In the data rows, the value 128 means zero.
Some points, one per row:
[098, 107, 127, 137, 150, 157, 160, 158, 150, 142, 134, 122, 112, 154]
[152, 153, 155, 151, 152, 151, 153, 148, 147, 138, 140, 136, 185, 224]
[148, 145, 143, 137, 132, 129, 127, 124, 121, 110, 106, 104, 103, 144]
[203, 203, 206, 201, 197, 193, 185, 180, 167, 160, 150, 139, 132, 127]
[109, 086, 140, 159, 160, 117, 115, 122, 167, 160, 115, 106, 126, 137]
[088, 090, 095, 105, 115, 128, 143, 151, 154, 157, 155, 150, 141, 131]
[131, 125, 119, 116, 111, 112, 111, 117, 115, 124, 129, 137, 136, 139]
[071, 096, 139, 183, 137, 095, 057, 127, 178, 137, 138, 137, 134, 130]
[100, 103, 104, 103, 109, 110, 111, 107, 111, 114, 129, 134, 141, 144]
[162, 169, 181, 175, 167, 157, 143, 120, 102, 090, 082, 084, 085, 096]
[170, 164, 091, 080, 127, 194, 140, 109, 115, 117, 121, 149, 157, 107]
[033, 032, 043, 062, 090, 124, 156, 181, 199, 203, 203, 189, 164, 137]
[079, 101, 119, 137, 156, 169, 178, 175, 163, 154, 137, 122, 105, 094]
[114, 116, 117, 123, 124, 129, 128, 130, 131, 126, 134, 137, 135, 137]
[096, 083, 086, 086, 096, 107, 124, 137, 147, 157, 166, 163, 156, 149]
[097, 119, 147, 142, 108, 110, 115, 111, 120, 144, 119, 102, 112, 131]
[044, 068, 092, 106, 122, 142, 153, 161, 163, 069, 074, 088, 097, 105]
[151, 148, 145, 133, 123, 119, 117, 106, 099, 095, 091, 090, 088, 088]
Here are 18 more points, each followed by its number:
[164, 176, 186, 181, 173, 157, 140, 116, 098, 082, 077, 079, 083, 095] 0
[136, 131, 125, 121, 117, 113, 106, 097, 091, 091, 088, 089, 090, 092] 1
[145, 135, 129, 116, 121, 125, 129, 130, 129, 133, 129, 121, 114, 110] 2
[126, 123, 118, 091, 066, 052, 049, 055, 069, 092, 123, 150, 170, 187] 3
[138, 138, 141, 137, 135, 135, 129, 128, 123, 118, 123, 127, 124, 127] 4
[119, 119, 120, 121, 124, 128, 132, 135, 132, 132, 131, 130, 128, 127] 5
[126, 128, 133, 130, 125, 126, 129, 131, 130, 134, 143, 143, 139, 131] 6
[099, 096, 093, 097, 105, 116, 127, 135, 142, 148, 152, 155, 147, 139] 7
[182, 180, 171, 164, 155, 151, 151, 151, 143, 141, 087, 081, 083, 090] 8
[221, 147, 040, 102, 202, 178, 117, 083, 106, 135, 121, 147, 159, 100] 9
[096, 084, 076, 074, 081, 092, 111, 126, 140, 157, 165, 172, 168, 160] 10
[122, 110, 098, 090, 088, 099, 111, 125, 136, 150, 114, 076, 049, 032] 11
[118, 107, 101, 099, 095, 099, 110, 118, 128, 137, 146, 152, 151, 147] 12
[146, 148, 152, 147, 143, 144, 146, 139, 143, 143, 150, 156, 163, 172] 13
[125, 118, 110, 099, 094, 095, 104, 109, 115, 128, 140, 146, 150, 153] 14
[110, 120, 119, 126, 134, 137, 143, 140, 137, 135, 132, 127, 123, 122] 15
[147, 170, 187, 196, 192, 186, 177, 163, 150, 141, 136, 129, 124, 121] 16
[088, 096, 104, 115, 127, 141, 154, 157, 158, 154, 148, 141, 128, 117] 17
Which of these numbered points is nearest to each point below, ignoring the 2 directions in which the first points spread most? Its number follows each.
[137, 120, 081, 112, 044, 042, 073, 100, 136, 165, 195, 210, 210, 202] > 3
[129, 147, 165, 172, 177, 170, 163, 146, 125, 109, 098, 088, 084, 086] > 16
[146, 135, 121, 105, 097, 093, 093, 097, 102, 113, 127, 137, 149, 155] > 14
[123, 132, 137, 135, 141, 137, 136, 132, 122, 118, 118, 117, 115, 117] > 15
[141, 140, 142, 140, 137, 128, 122, 112, 104, 098, 101, 103, 107, 114] > 5
[095, 110, 126, 143, 154, 165, 167, 163, 153, 142, 133, 119, 107, 097] > 16
[137, 111, 087, 068, 055, 058, 069, 082, 105, 131, 114, 104, 092, 087] > 10
[204, 184, 157, 126, 095, 072, 062, 051, 056, 071, 092, 117, 143, 161] > 3
[118, 117, 114, 111, 112, 115, 122, 123, 128, 131, 136, 135, 134, 133] > 7
[132, 162, 143, 103, 114, 129, 114, 154, 140, 136, 145, 132, 138, 071] > 2
